[[-15   2  14 -13   8  14   8  17   9 -10]
 [ 14  -5 -16   9  -9 -29 -12 -24   5  -7]
 [-16  -6   7  12   4  -3   4  -5   9  15]
 [  2 -18 -16  12   3  21  36   1  -7  18]
 [ -9  13  17 -12   4  11  11   0   1   0]
 [-25  -8 -20  12 -10  14 -34   7 -14 -12]
 [ 16 -24   5  21   4 -14   4  13  21 -16]
 [ -6 -12   4  -9  20  10 -10  16 -16  13]
 [-18  -1  18 -15  10  21   0  15   5   2]] -> -18

[[ -4  -7  -6 -18  19 -10  -2 -27  -2 -20 -17 -11  19   0]
 [ -4  24   7  -7  28   8 -18  26   0 -15  -7   5 -14 -11]
 [  2  32  -1 -11  21  -3 -13  25  -4  -9 -13   4 -15  -9]
 [-16 -12  26   4  13  16 -18  -7  15 -12   2  -3   5  -6]
 [  8  15  -6  -6   8   9  16  10 -10  29  14  13 -17   9]
 [  4  33  -3 -11  20  -5 -12  24  -4  -8 -14   4 -15  -8]
 [ -2 -21  -2 -14  12 -10   7 -15  -4 -34   0  19 -10 -21]] -> -2

[[-15 -30  18 -34  -8  -1  -3  10]
 [-28   3   4  -4   1 -13 -22   2]
 [  2  -2  -3 -18  28  17   4   8]
 [  1  22   3 -15   6 -29  14  22]
 [ 16  24  -8   7  -2 -18 -10  31]
 [-16  -6 -41 -12  -6  16   4   7]
 [  4 -14   3  10   5 -18  -5 -12]
 [-21 -44  14 -33   0   4  -1   6]
 [  5 -14  14  33  21  38 -16  14]
 [-27  24 -10 -11  28  -9  21 -27]
 [-19  16  15 -11   3  17  23 -13]
 [ -9 -19 -37  -1 -24  17  -8  -6]] -> -9

[[ 20   7  14 -15   6  -3  17  -7  15   4 -14]
 [-22   5  19 -17   1  12  35 -12   6  28  -3]
 [-32 -13   2  18  -9  15   0   2 -26  13  25]
 [ 24   9  12 -14   9  -5  19  -4  11   2 -19]
 [-23   4  18 -17   1  14  34 -12   5  28  -2]
 [ 18  14  13 -20   6  -7  26   0   6   9 -18]
 [  1  -5  -5 -31  -2   1  16 -13   8  28  -9]
 [ 34  17  32  -4  13  -9  12   5  13  -3 -22]
 [ 28  31  41  -3  13 -15  10  19  15  -5 -22]
 [ 32  25  40  -1  10 -12  12  14  13   0 -19]
 [-23   0  22  -6  -2  22  19  -7 -20  10  -5]] -> -23

[[-44 -21  28   3 -23  -9   8  -5]
 [-11  28   2  -8 -15  28  -9   5]
 [-18 -15  16  -3  16   2   8  -2]
 [  8  27  -3  -9  28  21 -30 -19]
 [ 14 -23 -10   4  -7 -34  20  -2]] -> 14

[[-20  10 -22  -8  15   9 -11  -8 -12  19   7  27 -32]
 [-33  17  -7 -13  -3  20 -26 -12 -20   1  23  -5  21]
 [ 12 -12 -14  -7   7 -16 -21  -2 -15  -9  46   9  -9]
 [ 27 -26   5   0  21 -38 -13   3  -6 -23  20   2   2]
 [-34  -8  12   0   7 -18  -6  -1  -1 -19  43  15   6]
 [  5   5 -24 -16  18   8 -22 -15 -22  23  11  26 -24]
 [-16  18  22  10  -3  18  10   7  15 -11 -38 -32  22]
 [ 40 -10  -8  -9  13 -11 -26  -3 -20 -14 -14 -23   9]
 [-23  -4 -15  -8 -24   2   1 -11 -11  18  -3  20 -28]
 [ 25 -30 -21  -3   6 -37  -3   1  -6   1 -10  22 -23]
 [-18 -14  10  -4   5 -22 -16  -3 -14 -19  -4 -12  36]] -> -18

[[ 32 -25 -26  -4  20  20  21 -26  46   2  13 -31 -40  -4 -10]
 [ 21  -2  15  -5  10  16   6 -20  18 -22   9 -46 -32   7  12]
 [  4  16 -29   5   7  -4   3 -23  17  29   0   1 -13 -15   7]
 [ 20 -11 -25  10   9   4  11 -22  41  17   6  -8 -33  -4   4]
 [  5  11  12 -13  26  10   1 -18  -5   1  -9 -29 -13   3  14]
 [  6   9  20  -3   6   8  -2  -9   1  -1  -3 -18  -7  10  12]
 [ 16 -10 -19  17  -4  -2   7 -18  35   4  17  -8 -11   8 -12]
 [  1   4  21 -12  12  14   5 -12   8  25  -3  -5 -16  11  19]
 [ 16  -1  -5  -6  18  10  12 -23  19  -4  -4 -32 -20   5   3]
 [  5  24  -2   3   2  -8  -7 -10  -4  -1  -1 -10   5   4   7]
 [  9  11  -5   2   0  -1  -4 -14  14   0   3 -11 -10   4   8]] -> 9

[[ 19  12 -13   8  29  -6 -17  12  18 -16  -7  17   6]
 [ 26   0 -18   3  39  -9  -5   8  24 -12  -2   6   5]
 [ 20  -1 -16   1  33  -6 -10   4  27 -17   0   9   6]
 [ 26   6 -21   0  31  -7 -11  14  20 -17   0  -1   9]
 [ 26   9 -16   9  39 -10  -7  14  16 -10  -7  14   4]
 [ 18  11 -16  -2  33  -7  -8  22  15 -21   1   1  10]
 [ 20  12 -13   7  29  -6 -17  11  17 -17  -6  19   6]
 [ 12   6 -10  -2  39  -7  -3  14  19 -23   2  12   6]
 [ 32  10 -19   4  39  -9  -7  14  15 -14  -5  11   4]
 [ 16  11 -14  -4  36  -7  -5  21  14 -24   2   7   8]
 [ 15   5 -11  -3  37  -5  -7  10  21 -25   2  16   4]] -> 15
---
[-50  24  38 -16] result: -16, -50

[[1910 7697 9271 2529]
 [2623 6998 9279 1675]] result: 2529, 2623

[[-17 -28   7 -15  15 -47]
 [ 10  32  35  -5   1  -9]
 [-25 -14   6 -15  -9  -8]] result: -47, -25

[-17 -29  43  -3] result: -3, -17

[[12 32 50 23 21]
 [26 76 76 52 49]
 [23 36 73 71 20]] result: 21, 23

[389 921 502 561 226] result: 226, 389

[-14 -19 -29  30  -5] result: -5, -14
